One vector is turned by the same rotation once a step. Each row is the vector after some number of steps, and that number follows the row.
The counts run from 0 to 414.
109,110,73,134,89,117,83,99,128,79,102,99,110,133,79,94,106,104,108,124,108,78,104,110,89,79,104,88,110,93,114,87,98,99,96,110,96,123,87,109,100,138,91,97,116,97,98,70,95,78,118,101,119,114 -> 255
73,109,99,123,93,131,112,109,103,108,112,91,110,78,66,80,94,94,98,122,89,73,118,92,116,92,120,72,112,102,104,107,105,105,102,121,84,91,117,104,96,106,48,100,95,94,111,88,96,96,103,95,98,93 -> 155
94,107,94,126,84,140,95,92,111,98,111,92,125,117,100,125,102,83,108,115,82,84,123,98,95,91,119,106,113,98,105,87,92,91,95,135,89,123,111,80,92,93,85,78,98,110,79,104,85,89,109,99,109,78 -> 297
81,100,81,108,109,107,107,91,121,87,113,81,116,87,69,90,105,92,108,97,87,72,108,75,114,94,111,104,136,108,88,103,112,113,102,134,92,111,130,93,79,99,63,89,97,93,95,106,103,114,122,109,94,82 -> 271
102,111,98,138,76,149,97,106,101,85,106,100,112,99,89,89,96,97,85,123,104,83,95,93,107,85,106,98,106,88,113,80,116,102,99,104,101,103,82,95,96,89,65,102,115,90,110,88,84,69,119,104,92,121 -> 153
94,101,87,131,95,111,92,115,133,89,106,81,106,100,69,76,102,109,106,119,119,71,90,92,98,89,114,82,101,91,117,101,102,110,110,103,102,107,103,117,97,138,71,105,105,91,107,73,85,89,124,112,100,119 -> 335
109,104,99,132,93,145,102,100,104,87,117,95,135,99,96,102,90,81,87,96,92,73,112,97,112,96,105,99,121,92,98,73,115,87,94,119,87,105,105,74,75,89,83,91,113,97,85,95,84,81,116,108,89,101 -> 301
103,94,92,134,73,122,92,111,107,83,105,104,142,103,82,87,90,84,104,117,87,58,101,84,115,104,107,105,128,103,94,106,85,79,105,113,101,109,113,82,94,98,76,90,96,108,98,96,69,87,113,96,106,93 -> 167
95,111,80,111,83,133,106,102,104,89,113,103,126,111,73,107,82,101,97,112,98,57,112,74,112,109,112,108,135,108,96,79,112,104,94,122,89,115,104,100,87,94,71,106,85,112,93,85,83,92,116,103,97,93 -> 248
85,107,80,115,93,108,101,103,110,95,116,100,127,117,74,93,85,94,116,123,81,61,115,86,106,93,114,82,128,116,97,109,94,88,96,133,80,118,118,107,95,128,70,93,97,108,93,80,98,98,99,86,113,91 -> 253
100,105,65,117,88,104,75,90,135,96,102,71,104,110,86,96,115,89,115,131,102,90,103,103,100,87,116,100,95,79,125,96,94,112,98,105,109,127,121,104,85,131,78,77,110,85,86,96,90,99,128,105,113,91 -> 116
89,107,71,122,87,102,98,88,110,88,103,92,112,109,85,93,108,93,115,118,80,80,90,78,101,84,121,104,129,118,100,103,95,100,96,136,111,119,117,84,105,88,71,65,107,88,91,111,92,103,119,96,105,74 -> 190
108,105,72,122,112,118,88,91,134,80,114,88,100,114,79,95,115,103,105,100,114,87,97,100,92,83,104,100,116,78,119,73,118,111,99,106,108,117,103,96,74,116,84,91,118,72,89,89,104,92,133,121,94,105 -> 353
74,108,93,134,116,121,91,88,127,102,103,80,100,103,83,99,123,87,109,124,83,97,125,118,95,71,108,72,103,83,106,104,97,112,99,126,82,105,111,96,91,125,81,89,119,84,102,103,110,101,111,97,115,91 -> 53
69,107,104,126,118,135,100,109,138,106,112,72,108,88,80,105,114,102,101,101,102,90,124,103,102,81,117,84,105,89,99,104,108,116,113,137,88,98,121,92,86,104,73,100,98,97,103,104,97,105,125,114,97,90 -> 133
102,111,100,155,76,129,88,92,138,89,93,83,122,105,107,102,106,81,103,121,87,95,112,117,101,79,103,100,107,85,95,105,84,93,99,123,89,112,99,84,97,98,89,86,122,93,98,99,71,83,110,101,111,104 -> 211
88,119,84,127,94,106,106,96,123,96,105,94,116,110,74,95,98,104,122,122,85,69,111,91,101,85,116,75,122,118,87,122,88,102,97,135,83,108,121,111,107,123,71,93,97,110,102,85,89,102,106,87,117,88 -> 338
111,96,72,137,77,120,78,97,96,77,102,114,116,122,77,82,102,88,98,129,92,77,97,101,107,89,97,103,113,92,117,77,97,87,95,92,113,118,94,81,91,104,79,80,116,85,100,98,96,81,119,97,113,98 -> 403
107,96,80,139,87,106,83,98,109,69,112,104,132,123,88,83,100,82,105,118,86,68,101,94,99,86,90,105,126,100,98,92,95,85,98,116,97,130,96,85,94,113,94,87,121,94,103,92,94,81,117,91,115,111 -> 95
96,108,93,145,94,144,86,97,115,87,108,103,112,124,88,100,109,92,94,123,98,87,121,117,90,77,97,89,107,83,112,79,109,101,99,110,90,110,78,89,93,107,87,99,122,91,110,94,98,74,118,98,111,117 -> 309
94,100,92,133,87,127,80,100,125,96,110,82,120,106,96,86,98,69,102,122,90,82,120,118,107,87,104,88,97,70,114,91,87,89,94,98,88,110,116,88,78,132,86,90,123,88,91,88,92,85,107,98,109,104 -> 380
77,102,105,113,107,146,109,109,107,100,126,86,126,95,86,110,88,84,95,98,88,67,125,92,109,98,118,87,122,95,99,86,117,99,98,135,74,107,117,86,75,96,73,102,97,102,88,97,97,94,109,106,90,96 -> 302
91,87,97,134,89,133,88,103,114,82,112,89,127,91,91,81,97,68,87,114,89,81,114,100,112,95,96,116,114,80,105,84,113,100,103,110,96,114,101,74,70,90,79,98,116,90,103,103,87,82,122,104,94,116 -> 144
110,136,85,124,79,132,113,76,110,94,108,95,112,108,97,110,95,85,109,106,84,88,94,93,103,81,120,86,124,107,93,80,108,96,79,131,85,114,94,92,94,91,71,72,116,90,77,92,85,82,102,95,100,97 -> 203
111,127,72,141,76,111,86,73,130,77,85,100,109,117,84,101,120,102,107,126,97,90,107,101,100,83,87,107,119,91,94,87,103,120,96,113,100,117,88,102,93,95,83,90,120,83,106,95,83,85,129,103,117,105 -> 108
85,98,94,117,101,119,94,110,115,107,117,72,112,93,83,90,97,74,110,117,89,77,116,107,110,90,124,76,97,82,120,93,93,93,94,111,91,105,137,94,74,134,73,88,102,89,78,86,100,104,107,102,99,88 -> 379
87,109,87,143,104,129,80,98,118,94,101,108,107,116,69,100,122,102,95,130,91,88,133,124,98,76,92,80,104,83,110,90,92,101,100,110,88,100,101,95,90,124,88,100,112,89,117,97,107,98,124,102,122,93 -> 393
118,121,98,139,98,142,102,89,124,78,111,92,121,106,98,102,100,84,97,89,97,84,102,102,100,87,103,92,127,93,86,76,112,94,89,123,87,107,92,85,81,95,91,85,123,87,83,91,92,76,114,105,91,116 -> 46
94,124,90,132,111,131,101,92,134,106,111,81,90,111,82,108,115,103,112,110,106,98,110,116,88,70,121,66,97,85,114,85,98,106,94,119,95,98,106,102,93,129,79,85,113,81,89,86,103,97,117,107,102,89 -> 129
116,111,79,138,98,122,96,98,116,70,106,104,108,114,69,80,104,104,98,109,109,79,88,94,94,81,97,88,124,93,108,73,115,102,98,106,110,111,83,97,94,107,78,93,119,78,105,80,100,75,129,108,96,122 -> 99
90,110,100,115,95,130,119,104,121,93,120,69,115,91,97,97,86,87,109,96,96,72,90,74,101,93,135,88,119,104,98,92,108,95,97,136,95,113,113,91,93,100,64,82,104,94,76,91,82,88,108,108,83,100 -> 123
100,109,86,151,89,141,80,100,114,85,94,111,114,120,81,105,119,104,90,125,95,88,120,118,99,84,91,99,110,87,106,78,101,99,104,110,97,105,81,84,101,94,88,100,116,96,119,103,92,80,128,104,112,103 -> 394
93,111,98,139,91,153,105,102,100,89,117,108,112,116,85,108,99,102,92,117,95,85,110,95,91,82,111,94,119,103,105,75,117,91,96,131,95,109,76,84,103,81,77,94,110,94,111,98,95,76,112,102,98,106 -> 310
